(in the rows, 128 means zero)
Named moves, each a turn or a mirror, and the order they were made in; the first pair answered
W:
[133 127 137 128 152 131 115 111 122 131 124 123 119 122 111 110 128 130
 123 138 124 119 155]  ->  [132 132 137 127 154 129 132 120 124 129 125 121 116 116 114 104 132 128
 122 143 120 112 156]
[137  99 109 129 121 160 108 118 150 113  97 122 140 122 135 131 140 110
 150 127 142 144 164]  ->  [143 114  96 104 125 148 142 124 164 126 110 124 133 111 138 123 144 101
 143 140 143 136 157]
[144 156 172 159 181 141  62 102  24 122 136  97 121 147  97  90 153 156
 120 136  52 103 143]  ->  [154 183 131  85 176 106 145 136  62 143 150 112  95 118 128  58 160 146
  99 170  53  65 136]
M:
[118 128 131 100 136  95 139 136 145 152 136 118  79 143 124 161 101 123
 123 122 153 157  94]  ->  [121 120 154 135 146 121  93 106  91 150 111  96  93 152 103 152 111 126
 136 109 118 168 110]
[143  92 122 139 100 181 104  98 117 104  87 107 146 108 116 109 152 124
 137 123 126 133 186]  ->  [146 102  93  96  78 139 173 132 180 115 115 135 127  99 133 125 138 115
 128 133 169 132 162]
[131 119  97 119 151 112 154 131 163 127 119 119 105 114 161  79 143 130
 106 146 123 106 131]  ->  [131 113 106 144 165 136 118 114 132 119 107 101 111 116 144  70 152 135
 106 150  99 121 148]
[101 122 131  87 137  87 184 133 143 141 140 166 114 119  94 109 150 143
 139 124  99  76 135]  ->  [114 113 148 122 145 110 133 109  93 132 123 156 133 120  77  95 162 153
 142 120  79  84 143]
J:
[133 104 141 142 125 151 100 121 112 136 105 111 140 129 110 124 138 129
 123 117 122 141 136]  ->  [122  98 123 119 104 137 137 137 158 135 113 129 137 126 125 139 125 126
 126 116 161 144 128]
[120 152 165 160 162 138 114  90  82 142 154 144 161 141 136 111 129  96
 143 141 108 112 133]  ->  [116 115 133 151 117 166 128  71 135 134 132 145 174 106 138 128 129  88
 146 124 143 141 165]
[146 141 137 125 163 118 138 152 126 123 126 117 111 142 180 106 118 144
  99 169 115 128  99]  ->  [156 117 135 143 153 159 106 123 101 109  92 102 133 121 160  90 134 140
 105 157  93 144 130]
Pairs:
(2 to 3 moves a pair)
[124 193 136  84 165  83 158 184  92 153 167 139  88 143 169  94 115 152
 104 174 106 103  92]  ->  [146 175 130  71 154 121 146 150  74 148 127 124 103 101 147  63 166 136
 111 168  71  99 142] => J then M then J
[148 147  71  67 150 135 189 143 172 168 149 116 124  99 156 131 158 110
 108 130 166 103 132]  ->  [154 171 116 107 212 140 126 130  76 175 151 102 117 131 139  95 174 121
 113 132 101  91 138] => J then M
[187 153 117 114 187  62 166 170  95 148 154  95 146 141 124 106 113 145
 111 146  98 110 121]  ->  [183 139 133 157 197  82 120 156  55 145 139  87 163 153 104 112 122 149
 117 132  88 127 132] => M then W
[144 155 121 108 141 106 155 146 113 146 139 131 104 129 140 107 125 129
 116 150 102 101 117]  ->  [118 124 145 156 124 119 101 129 116 125 131 136 125 170 134 160  93 141
 130 123 135 147  96] => W then M then W
[120 129 123 151 125  94 147 157 173 131 157 158  83 167 160 194  87 145
 137 123 182 133  61]  ->  [119  93 139 205 125 145  62 112 128 106 121 137 117 168 122 204 107 148
 156  96 144 168  92] => W then M then J
[121 159 124  87 139  87 169 169 130 140 143 133  99 131 162 114 128 118
 122 141 127  95 109]  ->  [101 103 117 134  95 127 129 130 176 116 118 135 138 132 160 178 101 129
 146 104 164 156 117] => W then J then M
[140 116 131 160 137 134  86 116 127 130  98 123 126  98  80 119 176 134
 127 137  96 125 158]  ->  [126 136 123 149 128  85 128 155 176 146 141 149 103 129 113 165 129 139
 120 147 153 113 104] => J then W then J
[117 103 157 171 120 151  75  95 120 110 128 135 130 158 111 164 122 139
 137  96 156 169 126]  ->  [132  98 101 114  80 157 141 106 169 112 112 132 131 108 119 145 146 115
 141 103 171 163 152] => W then M then J
[140 128 128 152 133 172 103 102  82 144 112  98 138 111 111 107 144 125
 129 118  81 141 175]  ->  [140 104 112 149 100 185 111  95 142 126 107 111 144  95 114 142 128 116
 145 104 124 166 170] => J then M
[116  84 132 166 102 210  76 112 162 115 128 124 178 141  90 180 107 114
 113 106 144 156 144]  ->  [130  91 133 152 132 225  80  97 108 117 115  97 173 116  77 125 150 101
 107 124  81 131 181] => W then M
[128 158 131 126 163 100 151 164  95 145 143 138 107 150 142 105 110 138
 122 141 141 105  91]  ->  [131 138 107 107 125  94 181 160 150 139 143 144 116 137 142 126 101 136
 124 139 168 118  88] => J then J then J
[ 95 128 180 188 160 104 113 169  99 135 125 128 137 189 109 159 109 179
 133 106 150 112 103]  ->  [121 124 177 162 168 140 112 139  60 142  86  92 147 148  95  98 156 167
 128 123  92 100 157] => W then J
[140 157 145 104 145 120 137 137 123 135 136 113 113 127 126 125 131 128
 117 155 106  98 109]  ->  [137 121 125 115 100 140 131 122 180 122 119 118 129 106 129 166 123 126
 135 138 147 130 119] => W then J then M
[126 113 158 138 189 137  91 121 122 181 145 136 135 121 103 105 111 125
 151 121  79 104 150]  ->  [121 102 161 161 176 135  84 122 136 165 152 151 142 139 105 146  98 127
 153 105 106 127 129] => M then W
[142 116  93  74 109 142 198 135 154 129 106 105 112 111 119 120 177 101
 122 131 169 110 160]  ->  [122 162 156 141 167 104 127 164  86 130 147 125  96 202 115 141 119 130
 118 137 159 108  91] => W then J then J
[ 98 109  92  96 102 122 133 157 167 114 124 151 132 104 136 128 135 117
 150 122 148 143 138]  ->  [107 137 117 104 155 118 113 159  98 129 126 147 116 113 135  77 157 114
 138 138  88 116 150] => J then J then W
[154 151  99 118  94 141 139 107 152 124 124 118  97  78 153 126 159  91
 129 135 134 119 155]  ->  [152 189 127 127 140 108 128 123 113 134 152 128  72 112 162 118 146 109
 120 155 126  91 125] => M then J then J
[140 134 125 147 166 149  67  95  93 112 115  96 138 162 122 118 129 132
 142 100 108 124 140]  ->  [160 162 107 110 177 134 116 118  95 128 132  94 120 143 126  86 151 121
 132 117  91  90 143] => W then M
[135 127 109 106 110 131 147 130 147 126 124 125 120 116 141 117 137 121
 128 127 129 118 139]  ->  [129 129 138 145 133 139  98 118 107 120 117 121 127 146 131 129 123 132
 132 123 126 127 131] => J then W
[119 108  96 100 103 155 194 180 202 124 133 158 114  98 113 139 141  79
 149 142 186 162 164]  ->  [131 122  95  86 128 173 199 168 156 136 120 138 115  73 101  93 173  77
 141 154 131 142 184] => M then W
[127  81  83  90  66 157 173 118 216 136  93 133 157 100 125 172 120 113
 123 114 167 149 158]  ->  [112 111 104  94  89 103 181 159 216 156 136 159 126 155 144 194  90 123
 107 129 186 131 102] => M then J
[151 107 158 163 168 131  82  76  88 140 107 116 145 156 136 130 140 149
  87 136 149 110 139]  ->  [145 109 136 136 135 105 140 107 155 144 124 144 133 155 168 161 117 154
  79 145 203 106 108] => J then J
[133 129 113  83  71 166 157 169 178 119  96 125 165  92 114 177 162 103
 129 137 166 105 163]  ->  [125 166 176 138 152 148  74 171  53 126 105 107 151 155  95 145 168 133
 119 152  95  91 143] => J then M
[172 130  95 126  84 130 120 129 134 133 130 105 172  86 103 113 115 115
 133  94 170 148 175]  ->  [176 135 115 144 106 131  90 116  95 134 119  95 172  91  90 102 125 111
 127 100 141 144 176] => J then J then J
[133 151 147 127 124  88 137 158 150 130 158 168 109 168 139 158  80 130
 123 120 162 116  60]  ->  [154 172 143  90 159  93 154 153  94 146 157 145 102 140 131  86 134 115
 110 139 103  80  96] => J then W
[126 138 121  91 154  95 155 123 115 123 180  93  93  74 139  89 127 124
 105 154 147  74  83]  ->  [ 97 106 145 160 135 113  79 101 125  97 171 102 113 109 134 150  84 141
 124 121 189 126  58] => W then M then W
[116 134 134 112 148  90 146 146 138 111 148 127 106 114 157 103 126 103
 111 145 141 136 111]  ->  [109 106 153 147 135 126  86 111 125  87 122 125 127 121 138 130 127 112
 129 129 153 176 121] => W then J
[136 156 111  93 107 121 179 157 166 149 142 138 105 115 144 116 130 133
 121 127 146  97 135]  ->  [108 148 155 154 127 121 105 146 126 135 150 143 106 168 132 159  94 151
 132 117 153 125 100] => W then J then J
[111 146 186 157 130 128 107 125 127 150 139 139  93 185 150 140 104 156
 129 155 139 131  93]  ->  [128 105 159 154 106 182  86  84 140 134  95 117 122 145 129 139 140 143
 139 133 131 153 154] => W then M then J
[139 156 142 105 181 136 119 126  79  96 124 107  96 129 104  78 156 123
 129 188 111 102 134]  ->  [129 117 140 131 150 171  89  95  97  78  99  95 127 114  87 104 151 116
 139 160 126 140 160] => J then J then M
[149 164  97  83 135 126 194 157 144 137 139 115 102 102 146 117 126 109
 124 139 139 105 115]  ->  [152 167 113 102 163 148 150 129  87 132 119  98 116  94 118  79 152 119
 124 146  82 113 138] => M then W
[135 162 116  98 134  98 157 165 134 151 153 132 109 140 150 129 126 122
 107 128 126  99  98]  ->  [116 126 134 162 106 149  82 108 126 123 110 119 147 138 130 178 115 125
 138  96 133 155 114] => W then J
[134  98 132 149 132 176  89 101 111 123 106 127 150 134  78 118 144 126
 149 123 117 138 159]  ->  [114 124 136 141 125 118 116 152 156 121 151 159 130 172 114 162 101 141
 140 119 170 133  96] => M then W then J
[115 134 120 124 107  83 164 162 186 135 150 154 114 150 145 159  73 135
 131 139 189 123  81]  ->  [108 127 168 192 152 119  75 132 101 129 142 138 126 192 118 154  75 151
 135 121 144 140  90] => W then J
[128 166 141 131 147 125 108 129  71 155 112 106 123 139 109  94 137 129
 119 132  69  92 143]  ->  [115 110 107 135  82 162 112 105 146 134  89 109 161  94 111 144 137 114
 136  99 123 135 158] => J then M then W
[123  89 131 155 101 146  78 111 124  94  93 118 145 140 124 138 124 139
 150 105 126 147 153]  ->  [143 102 125 125 121 144 108 105  96 109  92 102 131 113 119  96 154 125
 143 127  88 123 171] => W then M
[139 159 127 120 142 111  89 126  78 128 121 125 142 135 102  75 141 135
 111 141 103 109 155]  ->  [127 162 112 113 112  78 124 153 156 125 151 157 137 146 129 133 100 144
 119 132 173 113 109] => M then W then M
[128 147 143 147 147 104 110 146 115 129 159 141 122 164 135 151  96 133
 125 137 136 128 100]  ->  [121 115 132 153 118 119 100 128 146 124 138 145 138 152 132 179  94 133
 140 127 154 146 101] => J then M then W
[111 117  99 117  87 133 164 122 181 125 126 128 146 113 125 135 140 117
 124  96 147 143 146]  ->  [100 139 158 164 135 117  95 133 115 117 145 133 137 173 120 144 111 150
 127  95 131 142 104] => J then W
[129  97 160 132 135 147  67  85 120 127 110  98 159 105 110 131 148 130
 153  94  96 133 219]  ->  [119  86 151 143 109 147  66  84 145 130 110 106 153 104 117 160 125 129
 144  84 131 156 208] => J then M
[125 138 159 151 169 109  91 120  71 130 138 124 128 159 125 119 127 147
 118 121 104 116 120]  ->  [139 126 137 143 171 128  93 106  69 127 121 111 130 139 115 102 147 150
 120 122  89 118 143] => M then J
